Each path is a new rotation, seen through one point. The rows after it are directions, each followed by how far the rotation turns it, in degrees a step (0 if it stays put).
Each turn is a multiple of 5 degrees from 10 to 175, or 0.
Each row of a path follows its step; steps can be skipped.
Path 1:
step 0: [ -9 -55  12  17 -23 -25  10  11  12  25 -17  10  12 -23  -5   4  30 -37
 -24 -10 -11  21 -13 -11  14   6 -15  75 -21 -55  25  -3  -4  -3  10 -11
 -39 -30  18 -24   5 -16  12  -1  28 -22   5 -34 -11   2 -15  40  13 -44
   0 -21  31 -40 -10 -47 -38   7 -17 -30  20  26 -43  -5   5]
step 1: [-41 -24 -28  38  -2  24  -1   5  -2  35 -19  28  23   0 -30  -2 -45 -16
   3  25  -5 -15  23 -49  23  25   8 -12 -46  -4  33   1   4 -19 -14 -25
  18   5   0 -29  -6  32 -18  -4  21 -30 -34  22  13 -41 -16  27  19 -28
 -27 -32  -2 -50   4 -30   7  47 -14  13  27  54  -4  26  -5]
step 4: [-71  11 -19 -24   9  31   8  48  -1  22 -37  56  21  17 -24   2 -20  14
 -28  12  25   1  -4 -45 -24   9  -6  22 -17  14  36  -6  23 -41   3  25
 -30 -36 -11  -9 -23   6   9   2 -11 -13 -32  16  29   6 -10   0  -7  -4
  -4 -14  18 -38  -7  14   0  49   4 -38  18  60  -3 -18  15]
step 5: [-44  -3  20  16  15 -34   6 -11  51  27 -10  35  18  -5  18  -7   9 -38
 -23  -4   4  15   0 -18  16 -16 -24  37  13 -51  17  16  26 -16 -22 -43
  -1  19  11  -2 -46 -32  29 -39  32   7   1  -7  25 -10 -32 -24 -34 -23
 -19 -24  18 -37 -14 -28 -19  27   0 -47  27  -1 -44 -12  11]
step 7: [-43 -15   4 -12  -6 -14 -19  41  61  13   5  35   7 -15 -14  -8 -20 -34
 -12  62 -19 -14 -18 -15 -41  23  26  -8  23  -9  45   0  -2 -46  12  -6
  16 -32  -5  15 -40 -27  37 -47  42 -12  -4  31  24  19  -2   8 -11 -33
  -7 -10  14 -33 -11  30 -11  25  12 -35  -9  10   7 -16  -6]
step 9: [-56 -20 -29  -1  -8  14 -17  48  66   4 -21   8  18  20 -42   8  -9 -24
 -21  16  13 -32 -15 -36 -21  21  15   8  -5  20   1 -22  42 -28  22  -7
 -34   9   6 -21  11   4  15  41  18  17 -15  54 -13  10 -12   4   3 -17
 -38  12  -9 -46   9  -9 -48  43  12  -4  22   5 -11   2  34]
step 10: [-34  18 -13   9 -14  -9  -5 -24  65   0 -17  41  18  15   9   3  -7   3
  16  31  -5  -3 -16  -4 -30  18   2  30 -17 -63  28 -21  27  -2 -32 -35
  13  -7  19 -26  -3 -38  40 -59  17  -7   4  17  -4   7  32  -1 -13   1
 -42  16 -13 -15  15  -7   7  55  -2 -33  27  -4 -13 -49 -30]
step 11: [  4  -8 -43   6 -14 -34  -2  -8  84 -11 -22  10  10 -15 -19   1  24 -23
  -8  15   2 -31  -7   7 -25 -21  -1  48  -4 -26  17  27   5 -10  13  -9
 -52  -1   3 -27  50  53 -10 -17 -13 -18  -9  49 -11 -11 -19  32  22 -15
 -34 -24  26 -14 -37 -19 -22  16 -14 -44   2  15 -16   4  13]
step 13: [-27  18  -8   8   6 -66 -16 -28  53   4   3  48  32  11 -40  -4   6 -23
   1   0  32  -6   4  31  42  -4 -11  19 -23 -37  56   0  15 -34 -31 -22
 -22  -7 -10  11   1 -24  -8 -31 -13 -13  21  32  13 -17  38  19  44  24
 -17  20  11 -28  -9  -9 -28  20  -5 -29  16   4   9 -30  29]
step 15: [-49  26  -3   2 -37 -12 -26 -11  31  12   3  15  64   3 -26   2 -22  -2
 -34  20 -15   2  37   2 -11   4   4  24 -12  -1  33 -57  -1   2 -29 -29
  -8 -40  -4 -14 -25  31  34 -50 -16 -10 -13   5 -26  29  25  10   8  32
 -17   3  15 -45  -6  29  29  52  14 -32  11  23   0 -24   7]
step 17: [-16 -30 -10  31 -24 -28  19  22  26  13  10  34  24 -21 -48  12 -15 -29
  -1  37  13  -8  17 -28 -21 -36  10   1 -31  -3  16 -51 -41   0 -34 -32
  -5  -5  34  -3 -20  23 -21  32  15   6   3  21 -26  25   1  21  12   7
 -14 -27 -31 -67  18 -15  15  35   3  -8  36  35 -31  35   9]
Speeds:
[ -8  -2  -8  -7   1   6  -2   3  -2 -13  -6  -2  -1  -8  -6  11 -13   9
   7   7   1   8   5   2   1  -2   4  -3   9   3  -2  -2  -6  -1  11   0
  12 -14  -6   0   2   6   0   5   1  14 -13  -1   8  -2  10  -4   2   0
  -4  -7  -1 -10   9   2   1   6   1  -1   7  -5  -7   5   3]
135
[ -3  -8  -6   7   3  -4  11   3  -3   0  -5  10   0   1   5   3   2   6
  -4  -2   4   4   2   5  11  -4 -10 -21   9  -3  -1  -1  -2  -2   3  -5
  -6   8  -3  -7  -7   2   7  -4  -3  -3   9  12  -6  -1  -2  -3   4  -7
  -2  13 -10  -1  14  -7   0   1   8   5   6  -5  -1   2   6]
95
[  9  -3  -3  -1   5  -8 -10   0   5   7   0  -7  -2  -2   1  -9  -7   0
  -5  -1   8  11   8  -7  12  -5 -10   3   6   3   3  -8  15 -14  11   6
  -1   2  -5   3  -7   1   2  -5  10   2   7  -3  -1   4   3   4   5   4
   6  -6   5  -1   2  10  15  -9  -1  -6   5  -5   4   2  -1]
45
[ -7  -5  -7  -4   0   3   9  -7  12  -1 -10   5 -11   1  -2  -5  -9 -10
   1   3  -8  10  -1  -3   5   9 -13  12  -2  11  -9   5   0   0  -6   1
   1  -7   0   1   1  -9   2   0  -4  -6   5  11   4   0  -9   0   5   3
   8  -3   2  -1  -4  -1   1  13   8   4  -9  -9  -1   1  -3]
10
[ -3  -4  -7  -3  -5   7  -3   1  -1   5  -5   3  -1   2 -12  -3  -5   7
   6  -2  -4  -5  -4 -10 -13  -1  10   2   4  -4   8   9   4  -4  -4  10
   2   9  -3   8  -7   3  -4  14  -8   0   6  10 -11   5  -4   0 -12  -2
   3  -1   2  -7   7  -2  17  -6  10   2  -3   2   1   7   3]
140
[  2   2  10   9  14  -2  -2  -6  -2  -2 -10   8   0  -8   5  -1  11  -2
   5  -3  -2   1   1   5 -11   6  -8  10   1  -8  -5   9  -3 -21   5  -6
   4  -3   1   3  -9   7  -1  -1  -6   7   3   2   5   4   5   9  -4  10
 -12   1  -2   0   0   2   0  -4   0  13  -3  -2  -5  -1   2]
130
